500 stands for zero in the data rows.
Here are some points:
560:531:317:622:648:426:344:277:425:484:504:600
587:412:682:295:391:625:548:654:647:578:487:531
477:433:557:467:507:517:541:525:604:606:393:487
561:568:512:527:522:583:531:419:496:630:552:587
467:496:563:414:512:495:493:428:484:597:517:415
486:586:627:490:450:655:541:540:555:426:543:411
489:410:343:467:612:499:584:484:473:493:749:650
515:586:512:474:468:656:493:408:487:454:560:205
376:548:339:422:587:547:417:429:566:430:476:441
369:526:492:477:562:424:401:418:485:431:520:424
514:328:343:615:563:342:363:384:442:354:462:621
402:517:202:756:743:168:325:263:379:338:465:701
480:516:666:532:300:605:587:671:645:542:390:305
485:409:400:528:528:416:530:474:552:363:465:505
406:568:597:384:290:587:650:689:571:588:405:335
449:477:541:477:464:370:566:537:487:703:544:592
331:511:58:708:705:270:370:332:318:386:602:691
601:468:432:620:556:485:410:325:470:420:559:648
442:405:640:282:390:507:612:514:715:451:530:526
474:587:469:466:403:485:511:578:487:520:444:541
509:413:164:624:735:138:456:368:296:326:454:696
487:652:643:361:280:733:674:606:574:476:455:268
532:677:738:320:414:521:617:560:695:618:468:400
488:597:691:268:309:566:531:711:589:527:451:430
485:454:279:605:857:273:352:366:266:480:394:870
226:431:154:699:802:110:387:376:216:347:437:761
488:527:693:441:524:595:485:556:534:560:523:339
513:513:430:549:459:431:467:411:332:476:525:570
429:498:537:432:396:479:555:542:611:555:575:467
536:711:437:454:678:534:418:535:420:536:405:462
Here are 12 more points, each followed by its number:
509:435:429:618:538:293:411:274:372:447:464:818 0
365:409:139:652:730:79:381:336:287:306:454:717 1
523:481:519:441:460:446:616:527:522:491:493:495 2
448:411:394:565:617:232:431:294:349:383:476:736 3
525:544:471:398:500:518:489:604:478:627:393:440 4
652:367:441:424:684:419:527:401:401:607:492:467 5
593:437:556:295:488:617:571:463:494:515:532:508 6
466:503:219:672:585:300:386:388:170:527:392:714 7
549:383:382:708:586:482:494:425:277:458:460:605 8
656:606:737:420:253:596:723:622:721:618:578:291 9
497:484:624:384:336:618:464:563:544:588:469:251 10
482:447:696:335:549:437:490:669:576:574:519:337 11
Which of these numbered points is nearest to each point below, ignoring the 2 directions in which the first points spread most? Its number follows each.
307:463:426:393:441:409:482:532:435:427:487:536 > 1
455:607:379:463:656:512:493:453:323:504:388:423 > 4
520:312:372:647:615:319:441:242:348:469:486:820 > 0
552:595:603:520:489:459:530:561:513:677:542:397 > 9
415:472:413:469:644:413:391:346:280:373:452:573 > 3
335:657:344:727:676:527:420:463:302:543:537:692 > 7
658:257:697:306:434:653:589:487:629:582:502:610 > 6
424:591:699:259:419:651:606:712:619:656:409:256 > 4
686:500:756:396:277:673:510:696:735:639:497:544 > 0
544:468:488:618:400:621:548:425:430:541:652:478 > 8
399:520:593:462:458:443:492:644:669:533:448:449 > 1
528:439:373:569:515:447:542:249:334:453:489:717 > 0
Here are 12 other points, each followed by its number:
441:525:432:439:442:446:496:553:608:400:353:597 0
471:430:632:518:506:523:444:582:570:540:463:512 1
448:508:561:498:471:499:475:505:592:607:536:538 2
447:582:416:449:443:512:491:369:476:551:466:398 3
514:566:444:720:469:462:425:448:341:440:554:600 4
510:251:227:592:717:271:541:277:477:448:423:792 5
546:548:597:494:326:770:662:573:518:547:443:316 6
480:533:426:492:544:456:496:574:478:507:471:517 7
452:428:622:514:540:457:445:405:395:350:628:617 8
439:534:386:549:484:475:269:462:580:473:471:576 9
484:494:667:409:361:634:510:530:663:621:432:298 10
571:396:636:532:322:803:533:547:668:508:482:423 11
Which of these numbered points is nearest to each point below, ignoring the 2 directions in which the first points spread most? Its number follows each.
514:650:537:539:429:576:543:632:513:460:460:315 > 7
439:465:298:677:572:439:453:401:494:287:484:613 > 0
533:409:867:289:391:607:679:550:446:620:411:682 > 8
526:383:487:637:522:396:393:368:400:323:483:603 > 8
451:641:576:462:341:666:485:535:580:540:630:315 > 2
459:515:283:490:527:317:297:296:375:439:512:650 > 3
504:528:493:511:400:539:406:599:670:481:680:536 > 9
525:579:651:424:378:706:495:535:614:533:559:358 > 2
486:478:515:438:492:649:428:561:525:537:611:578 > 2
579:557:647:357:454:547:605:700:611:485:497:422 > 7
575:574:653:630:244:670:466:721:691:588:508:348 > 4
544:491:554:449:420:639:491:558:590:576:479:323 > 10
